One vector is turned by the same rotation once a step. Each row is the vector after some number of steps, and that number follows the row.
The counts run from 0 to 436.
[101, 143, 116, 132, 65, 150, 159, 118, 132, 129, 193, 104, 103, 104, 76, 76, 149, 116, 56, 166, 108, 110, 127, 154, 154, 120, 140, 193, 114, 79, 94, 183, 128, 59, 62, 141, 154, 175, 109, 136, 117, 105, 134, 137, 99, 187, 174, 72, 103, 127, 119, 108, 162, 150, 150, 119, 143, 149, 120, 138, 172, 43, 191, 188, 141, 99, 154, 142, 172, 189, 179, 108, 86, 137, 86, 101, 150, 105, 161, 137, 141, 182, 102, 81, 106, 162, 131, 167, 133, 56]
337
[99, 136, 124, 135, 56, 143, 157, 119, 129, 126, 195, 104, 96, 110, 68, 86, 151, 124, 65, 162, 99, 110, 127, 156, 147, 113, 144, 188, 106, 85, 99, 182, 126, 58, 64, 137, 151, 180, 118, 141, 120, 117, 127, 138, 98, 192, 178, 63, 106, 129, 123, 105, 160, 151, 141, 119, 137, 143, 118, 143, 177, 35, 185, 185, 147, 104, 150, 148, 173, 188, 178, 108, 101, 137, 81, 100, 147, 100, 156, 134, 136, 178, 103, 73, 116, 169, 133, 162, 126, 60]
338
[98, 144, 113, 165, 68, 157, 155, 103, 145, 99, 210, 99, 96, 147, 103, 91, 156, 114, 64, 173, 116, 134, 114, 165, 167, 119, 138, 193, 110, 81, 102, 159, 99, 93, 55, 147, 121, 172, 108, 143, 127, 84, 138, 133, 88, 188, 188, 86, 109, 111, 137, 89, 180, 143, 152, 129, 152, 147, 112, 142, 160, 78, 191, 183, 133, 103, 162, 120, 152, 170, 177, 104, 79, 157, 78, 85, 159, 93, 141, 127, 148, 163, 102, 91, 131, 184, 120, 162, 162, 50]
38
[83, 134, 121, 163, 65, 142, 119, 117, 138, 120, 199, 128, 100, 96, 76, 101, 144, 114, 87, 176, 101, 117, 107, 167, 149, 126, 151, 181, 98, 87, 86, 159, 149, 81, 79, 130, 148, 202, 140, 142, 152, 128, 125, 158, 107, 180, 169, 97, 109, 122, 118, 79, 181, 159, 131, 124, 146, 155, 122, 156, 135, 62, 192, 193, 118, 96, 149, 177, 168, 199, 182, 110, 98, 130, 101, 106, 148, 116, 136, 145, 145, 176, 95, 71, 129, 193, 150, 173, 145, 43]
94
[102, 144, 90, 129, 59, 140, 144, 117, 120, 100, 191, 127, 97, 98, 99, 97, 143, 112, 82, 169, 112, 115, 100, 166, 156, 114, 151, 196, 122, 61, 83, 174, 144, 73, 54, 137, 140, 181, 87, 111, 125, 104, 113, 138, 78, 191, 159, 70, 106, 130, 123, 84, 194, 122, 145, 123, 154, 156, 133, 134, 165, 85, 195, 202, 127, 107, 167, 142, 175, 173, 158, 105, 97, 153, 118, 84, 133, 106, 155, 149, 140, 171, 94, 92, 113, 160, 123, 180, 140, 41]
155
[103, 133, 97, 138, 64, 136, 152, 116, 124, 110, 185, 113, 99, 103, 76, 98, 144, 124, 97, 172, 101, 137, 105, 168, 145, 91, 154, 217, 116, 67, 95, 197, 139, 64, 72, 149, 143, 189, 84, 121, 139, 99, 104, 147, 74, 182, 166, 60, 106, 138, 105, 105, 188, 124, 129, 124, 155, 141, 134, 134, 173, 79, 187, 197, 138, 101, 165, 162, 165, 163, 153, 102, 86, 142, 120, 84, 140, 106, 151, 159, 144, 166, 94, 91, 123, 167, 123, 159, 131, 53]
323
[100, 123, 126, 139, 61, 155, 138, 124, 124, 114, 183, 120, 101, 93, 53, 91, 161, 122, 85, 153, 98, 119, 107, 168, 154, 120, 134, 199, 111, 78, 103, 193, 141, 54, 69, 141, 162, 185, 113, 122, 128, 107, 116, 137, 91, 190, 172, 74, 118, 133, 114, 103, 182, 142, 126, 138, 147, 170, 129, 139, 177, 52, 192, 194, 137, 84, 157, 155, 174, 188, 163, 101, 108, 133, 91, 97, 143, 100, 163, 144, 141, 178, 100, 81, 108, 157, 131, 152, 110, 58]
77
[84, 140, 120, 170, 73, 170, 153, 114, 158, 123, 205, 92, 103, 151, 86, 83, 165, 125, 61, 176, 106, 133, 120, 161, 152, 117, 132, 195, 104, 88, 115, 174, 100, 89, 59, 147, 132, 182, 121, 151, 128, 86, 149, 135, 100, 187, 184, 97, 103, 112, 136, 92, 176, 151, 145, 126, 151, 151, 115, 143, 161, 62, 183, 178, 141, 95, 155, 140, 154, 187, 176, 108, 88, 146, 64, 84, 154, 101, 137, 136, 153, 168, 100, 85, 130, 184, 129, 145, 147, 57]
198
[95, 135, 138, 171, 69, 148, 168, 112, 145, 113, 206, 100, 98, 143, 80, 98, 153, 122, 86, 181, 117, 141, 96, 173, 164, 112, 117, 196, 99, 85, 104, 182, 135, 89, 32, 144, 120, 192, 122, 140, 118, 105, 112, 135, 96, 175, 186, 87, 122, 122, 136, 85, 207, 130, 127, 135, 164, 154, 137, 140, 152, 88, 176, 185, 141, 108, 160, 136, 160, 168, 174, 99, 110, 154, 69, 74, 138, 97, 161, 153, 133, 156, 100, 80, 145, 175, 127, 160, 154, 50]
27
[85, 146, 112, 143, 59, 140, 156, 99, 134, 117, 202, 106, 93, 124, 94, 87, 134, 113, 73, 184, 104, 113, 135, 148, 150, 105, 147, 175, 105, 88, 98, 178, 145, 89, 47, 125, 117, 185, 130, 141, 114, 128, 123, 139, 94, 182, 159, 73, 101, 108, 134, 74, 173, 140, 130, 98, 145, 129, 123, 140, 161, 52, 165, 177, 140, 125, 152, 150, 188, 180, 181, 108, 117, 162, 98, 82, 137, 109, 129, 147, 132, 180, 80, 70, 141, 179, 140, 160, 158, 45]
11
[89, 142, 120, 162, 65, 156, 155, 99, 138, 92, 209, 119, 88, 131, 98, 106, 145, 129, 81, 176, 109, 134, 113, 162, 168, 128, 125, 178, 114, 96, 105, 176, 126, 85, 32, 131, 109, 181, 111, 138, 116, 119, 120, 138, 86, 188, 173, 85, 117, 103, 142, 63, 187, 129, 141, 129, 141, 155, 126, 137, 156, 77, 192, 167, 137, 113, 165, 134, 170, 169, 182, 101, 118, 160, 83, 82, 148, 87, 153, 132, 135, 165, 89, 73, 132, 174, 120, 167, 163, 43]
287
[93, 148, 105, 164, 64, 142, 165, 98, 134, 101, 200, 104, 78, 130, 87, 92, 138, 123, 106, 178, 116, 150, 109, 172, 154, 82, 137, 201, 103, 76, 101, 183, 128, 92, 63, 150, 111, 178, 101, 128, 129, 93, 104, 147, 82, 184, 177, 62, 104, 122, 120, 83, 191, 134, 125, 121, 164, 128, 136, 130, 168, 100, 167, 176, 128, 108, 147, 156, 152, 159, 177, 91, 86, 168, 103, 81, 137, 99, 142, 159, 141, 144, 82, 89, 153, 183, 126, 163, 160, 63]
302
[83, 138, 113, 166, 74, 171, 132, 120, 159, 113, 200, 125, 99, 114, 76, 92, 151, 122, 73, 183, 98, 129, 112, 161, 155, 133, 135, 185, 112, 101, 102, 163, 125, 93, 66, 137, 137, 188, 115, 146, 134, 105, 155, 151, 101, 184, 177, 115, 105, 109, 127, 74, 181, 149, 149, 139, 153, 166, 117, 148, 136, 66, 198, 183, 129, 89, 156, 162, 152, 196, 183, 110, 104, 143, 83, 87, 146, 111, 133, 144, 159, 177, 101, 87, 123, 183, 139, 157, 149, 47]
365
[104, 148, 94, 143, 63, 148, 158, 112, 132, 93, 203, 120, 90, 106, 98, 95, 143, 123, 79, 168, 106, 138, 102, 169, 158, 115, 151, 203, 124, 72, 95, 170, 124, 63, 63, 148, 134, 175, 74, 124, 129, 93, 126, 142, 79, 185, 174, 74, 109, 126, 117, 103, 179, 126, 155, 130, 154, 146, 121, 137, 162, 83, 208, 190, 133, 106, 167, 139, 157, 164, 163, 98, 81, 153, 108, 91, 149, 103, 160, 143, 146, 162, 99, 83, 116, 166, 109, 181, 145, 48]
315
[93, 151, 113, 173, 63, 154, 142, 107, 134, 100, 197, 116, 75, 104, 64, 84, 147, 124, 98, 155, 111, 146, 98, 182, 152, 104, 142, 193, 104, 76, 99, 158, 133, 77, 87, 148, 149, 177, 109, 129, 153, 87, 121, 158, 90, 193, 187, 74, 113, 138, 111, 90, 180, 167, 123, 140, 151, 148, 141, 140, 149, 92, 198, 184, 112, 83, 133, 171, 137, 187, 188, 96, 80, 145, 95, 111, 145, 102, 155, 155, 151, 146, 98, 90, 128, 189, 137, 172, 148, 66]
224
[101, 129, 117, 145, 56, 152, 137, 107, 122, 94, 186, 141, 82, 88, 68, 95, 157, 125, 93, 143, 105, 122, 110, 171, 151, 124, 134, 187, 113, 80, 102, 172, 136, 54, 64, 140, 150, 174, 116, 120, 126, 101, 112, 132, 78, 205, 170, 73, 124, 128, 122, 81, 180, 157, 120, 141, 127, 169, 131, 131, 175, 64, 207, 183, 122, 89, 149, 147, 171, 189, 161, 102, 110, 144, 96, 107, 146, 89, 171, 145, 138, 168, 92, 87, 107, 162, 133, 165, 125, 56]
237
[80, 133, 115, 163, 69, 160, 155, 105, 154, 118, 201, 99, 93, 144, 76, 87, 164, 124, 71, 177, 100, 137, 134, 164, 151, 108, 133, 200, 104, 92, 121, 178, 103, 95, 64, 145, 125, 178, 120, 152, 124, 101, 145, 136, 90, 185, 186, 85, 100, 111, 127, 92, 171, 154, 146, 123, 154, 137, 113, 148, 164, 50, 177, 171, 140, 100, 144, 143, 161, 178, 181, 104, 95, 154, 75, 84, 154, 103, 137, 134, 151, 165, 89, 85, 135, 181, 129, 145, 149, 55]
199
[108, 152, 100, 135, 59, 145, 159, 104, 128, 89, 197, 115, 80, 112, 103, 81, 146, 113, 68, 158, 119, 117, 121, 164, 158, 113, 148, 180, 120, 73, 93, 166, 131, 66, 54, 133, 127, 156, 92, 109, 107, 89, 125, 122, 75, 199, 170, 63, 109, 120, 138, 84, 173, 144, 140, 115, 135, 144, 129, 120, 173, 73, 192, 184, 135, 112, 154, 131, 178, 187, 176, 105, 94, 167, 95, 98, 143, 93, 161, 139, 137, 169, 88, 98, 113, 162, 115, 176, 147, 50]
148
[89, 139, 123, 171, 62, 153, 154, 91, 133, 94, 208, 117, 84, 126, 98, 114, 153, 128, 89, 170, 109, 132, 113, 174, 167, 116, 127, 183, 103, 91, 105, 158, 127, 87, 35, 133, 108, 187, 127, 143, 112, 118, 118, 132, 88, 192, 177, 78, 123, 106, 143, 69, 190, 138, 124, 122, 138, 149, 123, 134, 153, 76, 186, 169, 136, 120, 160, 123, 175, 167, 181, 100, 116, 163, 83, 85, 150, 82, 155, 129, 133, 159, 90, 71, 139, 178, 120, 165, 169, 45]
288
[77, 145, 107, 184, 52, 143, 134, 89, 132, 92, 209, 127, 67, 121, 82, 107, 144, 129, 106, 166, 108, 131, 111, 175, 161, 110, 144, 178, 103, 88, 97, 148, 134, 97, 64, 133, 113, 184, 133, 140, 143, 109, 113, 150, 83, 194, 167, 81, 116, 108, 131, 60, 186, 151, 112, 123, 141, 134, 127, 146, 143, 79, 186, 164, 115, 115, 146, 163, 164, 178, 189, 98, 104, 159, 107, 97, 143, 95, 127, 147, 147, 149, 79, 76, 146, 193, 140, 169, 173, 55]
122
[101, 143, 118, 127, 63, 136, 155, 119, 127, 104, 200, 126, 106, 98, 91, 95, 131, 111, 80, 171, 112, 110, 109, 163, 160, 127, 137, 181, 115, 80, 81, 182, 165, 68, 50, 129, 137, 186, 109, 126, 119, 125, 113, 134, 92, 188, 161, 73, 115, 118, 126, 82, 185, 131, 137, 119, 146, 152, 134, 133, 160, 70, 193, 198, 134, 112, 166, 151, 180, 178, 171, 103, 115, 149, 109, 89, 130, 104, 158, 143, 126, 183, 94, 76, 121, 165, 125, 190, 145, 43]
425
[86, 140, 101, 148, 65, 136, 143, 111, 131, 127, 183, 98, 105, 119, 86, 72, 144, 97, 83, 180, 114, 110, 121, 158, 150, 84, 152, 186, 101, 70, 79, 176, 155, 99, 55, 128, 134, 185, 127, 110, 119, 105, 120, 140, 93, 181, 149, 80, 98, 114, 135, 72, 186, 139, 124, 99, 156, 137, 133, 131, 161, 78, 161, 194, 124, 120, 149, 160, 196, 199, 176, 118, 102, 160, 98, 84, 128, 122, 130, 161, 140, 181, 82, 94, 134, 184, 155, 153, 138, 43]
2
[89, 124, 120, 142, 64, 151, 137, 126, 137, 121, 193, 121, 112, 101, 66, 100, 148, 126, 78, 173, 92, 118, 111, 160, 153, 128, 144, 198, 112, 87, 97, 189, 143, 60, 64, 142, 158, 195, 111, 142, 134, 119, 127, 148, 97, 180, 169, 88, 113, 124, 108, 95, 179, 133, 142, 137, 148, 166, 126, 149, 158, 50, 195, 192, 139, 94, 171, 165, 169, 179, 170, 112, 102, 129, 95, 89, 143, 108, 161, 146, 140, 187, 103, 68, 115, 167, 134, 159, 126, 39]
345
[89, 138, 120, 177, 69, 147, 158, 105, 140, 120, 204, 84, 99, 154, 98, 92, 164, 106, 78, 177, 119, 128, 117, 167, 154, 92, 138, 201, 99, 77, 100, 160, 111, 106, 46, 147, 114, 185, 134, 130, 125, 88, 126, 134, 91, 180, 182, 82, 104, 116, 143, 83, 192, 136, 131, 114, 158, 139, 123, 141, 155, 84, 166, 182, 134, 108, 146, 121, 168, 183, 171, 104, 83, 153, 73, 81, 150, 105, 131, 146, 153, 159, 95, 94, 145, 194, 133, 150, 157, 55]
30
[93, 157, 90, 157, 61, 159, 134, 100, 136, 86, 194, 138, 73, 98, 94, 86, 143, 120, 86, 161, 106, 135, 105, 172, 162, 120, 151, 178, 122, 82, 90, 156, 134, 84, 71, 136, 125, 167, 94, 110, 140, 81, 134, 147, 78, 199, 169, 97, 112, 114, 127, 67, 175, 150, 141, 128, 144, 154, 124, 128, 146, 96, 208, 181, 110, 94, 148, 160, 157, 189, 178, 100, 94, 161, 110, 93, 139, 106, 143, 156, 158, 161, 88, 102, 116, 184, 131, 177, 154, 50]
394
[84, 137, 88, 154, 57, 139, 126, 95, 118, 88, 182, 128, 80, 101, 91, 98, 157, 115, 99, 153, 101, 130, 112, 168, 150, 88, 162, 189, 115, 66, 87, 160, 133, 83, 64, 135, 124, 175, 117, 104, 135, 82, 115, 137, 61, 203, 154, 76, 110, 118, 127, 66, 181, 141, 124, 111, 135, 141, 133, 124, 172, 84, 191, 175, 111, 110, 151, 150, 183, 192, 157, 107, 95, 160, 124, 98, 143, 103, 135, 158, 159, 169, 76, 106, 133, 183, 131, 157, 142, 49]
401
[84, 131, 102, 135, 62, 129, 146, 107, 125, 124, 193, 108, 108, 116, 87, 97, 144, 105, 93, 179, 106, 116, 130, 160, 144, 88, 151, 195, 107, 74, 83, 186, 150, 89, 49, 128, 125, 197, 119, 125, 123, 119, 108, 141, 83, 178, 151, 78, 100, 115, 123, 80, 187, 115, 131, 99, 152, 140, 135, 138, 165, 67, 161, 190, 135, 119, 166, 151, 197, 177, 159, 111, 110, 149, 116, 72, 136, 116, 137, 151, 136, 182, 82, 81, 134, 177, 141, 155, 137, 42]
431
[79, 136, 108, 169, 68, 158, 145, 101, 140, 107, 181, 107, 79, 131, 69, 78, 173, 126, 88, 151, 106, 148, 124, 172, 145, 85, 148, 203, 106, 75, 109, 171, 108, 86, 75, 152, 125, 165, 118, 125, 131, 63, 129, 132, 76, 195, 179, 79, 103, 125, 121, 88, 171, 160, 125, 122, 148, 146, 126, 132, 177, 68, 183, 174, 121, 90, 140, 150, 164, 189, 167, 103, 83, 158, 87, 94, 150, 101, 135, 154, 161, 155, 81, 101, 132, 181, 134, 134, 130, 71]
220
[98, 134, 117, 136, 72, 149, 156, 118, 141, 119, 195, 111, 112, 123, 89, 90, 140, 111, 56, 175, 111, 111, 123, 151, 157, 128, 142, 192, 116, 84, 95, 184, 129, 64, 53, 132, 143, 190, 111, 143, 117, 117, 135, 132, 98, 181, 168, 88, 104, 115, 134, 92, 172, 131, 152, 119, 150, 155, 117, 146, 160, 56, 190, 194, 147, 111, 171, 134, 179, 180, 168, 109, 101, 141, 85, 80, 148, 109, 150, 134, 135, 182, 97, 73, 118, 173, 127, 171, 144, 38]
177
[98, 139, 104, 157, 65, 142, 140, 103, 115, 86, 188, 135, 75, 90, 72, 104, 138, 121, 108, 165, 106, 128, 91, 182, 157, 108, 136, 187, 118, 67, 88, 172, 163, 74, 58, 136, 138, 175, 95, 108, 128, 104, 96, 145, 75, 193, 168, 76, 126, 132, 116, 72, 196, 138, 115, 127, 147, 160, 138, 125, 166, 100, 198, 188, 121, 98, 154, 158, 168, 175, 162, 101, 107, 153, 115, 93, 129, 96, 163, 163, 138, 160, 87, 96, 120, 170, 133, 171, 142, 52]
404
[104, 143, 114, 130, 69, 152, 149, 127, 140, 130, 192, 107, 105, 114, 80, 72, 152, 112, 56, 166, 114, 109, 117, 155, 150, 122, 144, 191, 115, 74, 85, 178, 132, 65, 74, 142, 160, 181, 102, 130, 126, 103, 141, 140, 103, 184, 174, 77, 103, 131, 122, 106, 168, 148, 152, 130, 145, 154, 122, 144, 163, 58, 199, 201, 137, 97, 156, 145, 164, 197, 171, 109, 79, 131, 87, 98, 147, 114, 156, 140, 148, 179, 105, 89, 108, 171, 133, 174, 127, 51]
336
